One vector is turned by the same rotation once a tick. Each row is the vector after some number of ticks, and that number follows the row.
The counts run from 0 to 227.
[110 116 107 167 106 104 113 120 166 121 128 107  98 141 105 132 171 133
 173 119 165 180 152 121 141 168 123 111 188 122 109 114 107 178  88 131
  62 155 166 140  91 171 138 123 131 134 157 117 159 122 145 143 141 108
 135 101  94 125  90 144 114 151 158] : 153
[105  96 121 162 129 135 127 127 141 115 129 118  81 150  91 158 161 147
 141 128 138 170 137  94 160 146 124 120 148 105 128 131 112 132 126 102
 106 158 196 147  95 188 146 124  76 154 188 111 165 136 110 134 127  98
 150 144 107 104 109 154 105 128 125] : 149
[114 107 121 162 162 105 105 121 112  94 123 102 115 133 117 110 124 113
 203 109 122 166 143  79 151 143 127 146 171 120 167 114 115 164 141 135
 112 166 172 178  95 170 168 161 160 150 167 139 127  85 117 140  80 147
 113 143  90 132 130 135 133 143 142] : 93
[117 109 131 163 130 128 120 122 112 107 137  91  52 122 109 126  97 110
 202 119 137 142 134  71 155 136 133 126 170 107 154 106  97 138 125 119
 116 169 129 134 102 176 149 171 122 162 156 111 125 113 133 105  82 121
 119 149 116 107 108 135 147 174 135] : 79
[102 120 149 169 134 125 149 140 152 107 125  91 112 169  95 146 131 138
 156 131 135 170 147  92 185 167 145 135 114 127 100 138 140 144 131 140
 129 147 145 121  96 192 159 151 124 183 172 124 137 156 122 160 124 110
 180 148 112  89 112 143 118 170 172] : 217
[115 141 115 154 141 115  91 129 108 139 163  86  99 178 139 135 149 139
 170 124 150 138 131 123 169 169 118 118 112 143 105 115  87 155 120 141
 135 105 163 134  90 178 154 174 138 194 122 114  79  78 130 157 132 124
 142 117 135 124 129 156 123 142 160] : 45
[113 127 158 165 110 111 122 156 127 115 137 109 112 145 147 106 143 124
 177 126 187 131 137 108 169 138 105 106 118 132 106 121  77 168 137 121
 167 153 101 130  74 184 167 166 138 194 160 118 107 137 130 130 127 121
 138 134 100 108 112 137 114 180 167] : 201
[145 151 143 157 134 108 160 161 147 153 100 105 100 127  90 108 152 139
 163 119 148 152 157 114 151 177 173 116 154 105 130 114 128 173 120 113
 145 140 139 142  96 194 139 138 117 157 165 145 146  88 124 108 113 127
 142 142  89  91 125 142 107 194 161] : 18
[119 144 119 165 141 127 130 145 127 100 138 109  82 186  95 146 105 115
 188  83 134 144 142 107 172 165 139 141 133 144 121 120 109 135 126 160
 109 136 126 123  82 182 139 181 128 152 148  93 106 105 137 136 114  88
 173 141 127  97  86 135 123 169 146] : 223
[143 138 137 178 130 123 124 131 115 133 143  96  76 121 106 126 139 145
 148 129 149 162 108 105 154 146 128 104 167 107 145 117  60 155 154 138
 156 164 134 155  79 191 142 131 110 167 136 104 134 117 127 102 103 131
 132 126 112 104 105 129 120 212 162] : 12
[149 128 109 159 161  76 107 151 130 103 120 137 123 132 112 144 119 132
 185 105 146 137 185  81 127 134 111 156 138 140 141 145  93 148 136 132
 121 153 168 148  80 189 133 165 124 152 195 162 102  79 138 114 113 148
 117 154 130 105 124 158 118 147 133] : 101
[107 153 118 155 159 120 105 146 116 120 126  86  77 172 122 147 136 131
 191 123 134 108 139 102 175 151 129 131 113 127 104 117 108 139 132 171
 148 125 141 122  90 171 163 195 108 187 151 133 100  87 135 150 130  86
 148 122 130  98 137 148 115 131 149] : 47
[111 140 145 166 122 122 121 126 146 138 141  85 120 144 133 141 137 162
 156 157 152 131 139 114 158 166 144 121 118 139 103 103 103 171 104 130
 173 113 140 106 100 206 127 177 156 203 173 132 101 111 133 132 139 115
 140 114 127 102 107 140 146 168 165] : 42
[ 86 125 150 158 123 130 112 138 105 164 109  79  93 146 141 124 160 133
 142 133 131 123 123  95 157 177 124 117 104 116 115  73 123 143 118 120
 117 126 170 108 109 171 164 186 142 185 187 115 108 104 114 154 122  96
 151 143 107  88 140 157 121 131 152] : 50
[106  96 113 160 131 123 136 116 160 113 122 107  80 142  77 166 154 158
 132 139 136 179 135 103 145 157 128 115 150 106 116 128 114 137 123 119
 113 156 190 139 103 185 131 127  85 162 188 123 168 134 122 139 139  99
 154 133 118 102 103 159 104 144 140] : 150
[119  66 113 160 162 100 141 137 129 128 124  67  85 130  77 138 121 135
 158 127 114 178 134 104 131 159 139 144 140  99 135 135 114 134 124 125
  80 173 173 141 129 166 139 170 114 162 170 151 150  83 138 139 102 142
 144 163 131 127 124 172 115 148 134] : 83
[115 161 110 170 145  86 128 122 145 116 117 124  98 115 116 139 166 139
 182 140 153 128 140  77 123 126 136 138 174 126 120 102  77 170 137 145
 140 160 156 177  75 182 155 155 102 150 152 161 166 124 132 128 121 106
 113 112 107 107 110 125 105 185 156] : 170
[ 99 121 129 164 129 117 101 135 121 125 118  64  74 145 124 121 120 113
 180 135  99 155 124 101 142 163 124 119 149 114  97 101 124 157 100 154
  87 156 129 133 108 136 170 191 150 174 157 125 122 110 142 184 134  85
 151 117  92 119 125 135 128 138 159] : 61
[106 113 103 164 132 128 118 106 116 123 116 111  73 137  99 131 167 142
 149 113 131 170 100 115 123 149 131 113 188 114 143  86  73 164 126 133
 107 159 173 182  85 159 150 141  94 138 144 108 166  97 113 155 114 104
 117 108 104 121 100 132 113 159 141] : 159
[137 120 131 159 138 119 107 117 119 153 125  97  96 122 150 111 151 158
 131 125 163 147 117 136 166 147 108  86 137 121 118 102  58 186 131 134
 170 148 131 165  88 181 153 145 164 181 134 130 104  81 151 138 137 132
 128 111 116 120 115 147 114 183 160] : 189
[ 97 106 159 162 108 116 129 154 119 104 130  85 109 182 115 111 166 112
 184 116 173 160 117 129 172 165 116 117 123 117 115 107 102 143 145 125
 103 155 148 120  83 163 168 170 101 164 140 108 110 118 115 161 119 141
 145 160 110 117 112 136 100 155 174] : 214
[150 130 124 164 135  99 138 147 128 172 130 107 126 152  92 123 162 145
 122  90 166 162 149 124 155 177 124 128 133 134 125 135  75 158 132 120
 113 129 176 142  77 193 119 126 134 159 161 106 121  73 146 112 118 145
 154 154 131 133 121 154  89 190 163] : 21
[ 94  96 144 169 125 120 124 140 144 114 131  84  93 147 122 129 133 142
 176 125 174 121 148 136 155 158 122 116 117 127  84  90 101 162 102 149
 108 147 116  99 107 172 138 201 146 178 175 135  99 118 164 142 142 102
 162 140 137 131 102 143 123 136 142] : 54
[140 143 123 159 147  93 139 148 130 140 124  95 129 157  89 133 157 149
 142  95 161 155 147 135 157 166 119 132 136 132 119 135  63 155 149 151
 125 135 159 139  74 187 125 147 124 156 148 119 120  79 159 115 116 136
 149 151 136 130 116 144  84 178 164] : 22
[153  97 103 153 142  74  94 139 118 129 124 119 117 134 108 120 129 125
 173 100 153 164 158 122 118 155 113 131 146 135 152 116  94 162  95 103
  96 139 167 147  93 178 131 171 143 148 169 149  97  43 140 134 111 174
 109 128 113 128 131 162 116 142 137] : 99
[117 125 110 170 127 134 118  92 127 112 105 112  55 127  96 148 148 143
 141 114 125 168 107 104 133 144 118 104 181 114 136  89  69 165 139 144
 123 164 169 168  83 171 146 148 104 136 153 102 158 107 123 144 115 104
 121 112 120  96  88 131 132 166 134] : 158
[100 159 146 149 140 120 121 148 122 127 104  89  73 153 128 134 136 135
 178 131 130 115 139  97 164 160 143 121 115 119  99  99 114 142 135 155
 137 133 139 119 102 167 169 197 110 186 160 133 105 102 119 148 125  85
 138 139 119  82 134 141 128 139 151] : 48
[118 112  97 165 121 127  98 113 130 145 156 124  78 141 114 163 145 146
 144 128 149 180 118  98 146 177 104 114 138 112 141 144 100 136 108 135
 107 155 159 130  74 174 127 135 114 159 177  66 150  94 134 127 139  88
 156 105 120  99  90 148 119 118 118] : 143
[116 133 149 160 115 151 127 136 100 100 103  98  67 155  98 131 114 120
 165 102 117 134 115  92 160 159 144 124 146 132 128  79  99 142 127 125
 124 143 143 128  88 176 150 182 100 163 170 102 110 121 107 152  99 106
 139 151 116  81 103 129 142 182 153] : 225
[108 108 147 156 131 103  95 143 136 136 100 126 143 120 148 147 157 155
 149 140 148 160 152  91 161 166 101 124 112 117 148 125 137 149 128 127
 134 151 177 124  80 185 144 153 163 181 224 138 117 107 130 132 127 132
 133 152 105  97 128 163 117  97 134] : 118
[133 123 113 157 170 110 147 160 134 132 134 101 106 162  80 119 151 148
 174 107 144 165 139 122 167 167 163 137 144  96 135 140 116 143 147 147
 143 157 145 167 105 182 156 136 103 166 136 142 156  72 124 124 112 111
 159 132  91 118 136 153  94 172 149] : 16
[147 159 118 157 151 120 114 156 118 144 132 121 117 170 124 122 141 129
 165  81 156 111 166 109 162 161 143 133 116 158 118 116 105 166 120 112
 149 108 157 142  78 188 138 153 132 173 167 117  96  72 107 122 116 112
 150 129 109  96 131 145 113 160 154] : 33
[111  96 144 154 126 104  88 126 153 108 108 111 118 126 128 148 141 159
 144 156 166 173 131 139 152 160  94  86 131 117 122 126  93 168 122 150
 148 168 141 113  78 180 127 169 154 169 183 132  93  89 168 145 151 139
 128 107 128 115 102 151 142 117 143] : 121
[134 143 122 160 143 107 133 139 142 141 118  88 121 157  98 114 145 155
 160 121 140 158 133 153 140 187 164 119 133 130 113 103 103 179 112 147
 165 123 129 139 100 182 138 176 141 174 145 141 112  48 130 148 129 121
 141 103 105 110 115 130 129 174 165] : 30
[156 142 139 169 119 108 139 150 124 174 116 105 120 142 103 115 154 143
 129 104 158 161 150 124 149 179 130 107 143 128 134 116  97 158 127  98
 111 131 174 138  92 195 128 127 137 157 162 112 132  79 126 113 108 151
 143 146 109 113 131 149  91 192 159] : 20
[122 140 104 175 133 133 120 103 138 112 122 127  57 129  91 160 134 157
 143 119 130 156 119  88 140 138 128 117 178 121 128 111  69 155 134 144
 136 155 163 153  83 186 130 138 106 138 165  96 157 119 129 121 123  96
 133 113 124  86  82 137 126 177 135] : 157
[ 97  58 128 168 118 117 105 139 106 106 147  75  65 146 108 108 122 111
 175 114 146 145 124 108 131 133  97 118 137 123 102  91  79 149 108 102
  79 164 144 124 105 159 160 193 109 169 152 111 107 108 126 150 107 120
 140 150 114 143 116 145 116 151 137] : 68
[101 113 137 167 128 133  93 122 111 112 145  83  78 160 141 139 130 137
 158 127 144 128 147  88 182 120  92 123 119 133  95 109 102 146 117 116
 110 125 168 121 101 186 168 161 146 199 165 111  89 158 122 160 126 105
 144 142 112 120 140 146 120 145 163] : 57
[127 110 127 169 122  93 137 165 146 169 121  94 100 118  90 118 157 141
 127 148 132 191 118 114 108 163 129 111 156 102 106 125  93 160 112 115
 103 172 138 145  95 180 149 150 105 165 149 139 167 114 150 138 124 115
 142 133  90 122 124 139  75 198 167] : 6
[ 98 109 123 169 139 126 100 143 118 146 149  99  81 147 135 125 116 110
 176 100 127 136 136  86 159 159 123 139 130 124 121 100 137 157  96 118
  91 139 133 136 112 163 157 178 179 169 184 103 137 108 128 148 107  71
 165 132  87 111 129 148 133 131 131] : 63
[112 109 112 157 171  73  96 132 147 124 144 109 161 127 126 144 141 153
 177 151 140 174 144  95 131 171 130 144 127 118 150 146 118 155 124 161
 147 157 155 159  94 180 135 172 161 165 178 159 121  66 149 140 115 148
 125 121 120 136 121 155 138 115 130] : 107
[105 133 125 153 102 115  94 123 158 114 130 123  94 124 122 144 151 122
 177 167 133 177 132  87 148 173 123 102 160 108 117 129 141 156 106 138
 121 163 134 126  90 173 149 148 117 162 180 107 153 134 122 142 144  88
 132  91  73  76 101 128 136 135 145] : 140
[135 137 104 153 141  97 119 139 135 148 131 116  87 123 137 112 155 142
 189 119 197 115 151 123 146 150 155 108 160 121 129  97  80 184 102 117
 140 147 143 180 104 189 142 144 121 159 138 145 128  78 142 103 121 118
 114 112 104 115 116 152 105 166 132] : 177
[101 108 155 164 105 116 132 148 126 119 126  76  92 161 106 116 154 123
 160 113 170 162 116 130 158 167 117 106 123 118 112 102  81 144 145 134
 110 160 129 100  84 166 157 184  97 171 142 103 106 105 127 146 131 138
 148 160 139 108 102 140 109 171 162] : 213
[114 123  94 178 169 104 136 112 130 177 151 105 118 126 119 143 156 180
 134 139 145 157 114 107 124 171 149 130 136 114 141 111  90 166 116 138
 151 148 172 194 116 185 141 144 128 162 153 147 172  73 143 126 120 106
 137 109 120 131 110 157 104 164 135] : 174
[ 85  89 134 172 141 112 129 145 141 136 134  75 109 155 119 137 138 146
 153 126 159 141 146 140 151 176 126 130  96 125  89 106 102 144 109 143
 100 134 140 105 111 175 133 195 150 177 177 128 108 100 162 148 139  90
 175 149 142 133 110 156 114 134 140] : 53
[140 130 128 145 123 110  75 130 135 126 123 128 108 107 148 133 129 142
 178 147 169 147 154  94 155 161 130  97 148 119 162 120 116 165 100 124
 165 152 146 141  87 194 136 166 154 179 179 143  95  73 125 104 117 158
 105 108 105  87 121 151 155 142 131] : 110
[116 142 133 164 154  79 139 148 130 156  90  87  99 110 119 132 177 165
 138 143 148 136 126 111 116 145 114 111 142 108 109 101  76 161 148 148
 138 156 161 154  90 165 158 162 108 166 146 168 143  97 153 146 133 128
 121 136 123 120 135 160  72 171 167] : 182
[104 134  93 171 160 107 119 109 119 179 146 114 117 121 127 144 170 171
 130 136 134 158 112  86 133 165 146 136 144 120 143 106  88 166 123 128
 148 136 189 198  98 190 148 131 138 168 160 136 172  98 125 128 112 107
 142 111 110 130 118 157 105 162 138] : 173
[132  96 127 166 135 121 109 167 122 130 132 130  64 130 116  99 144 117
 180 100 178 150 129 122 147 133 121 114 163 107 119 106  69 156 126 112
 120 163 124 172  93 168 170 151  96 151 143 122 145 109 132 119 114  99
 136 132  80 116 105 136  88 178 129] : 1
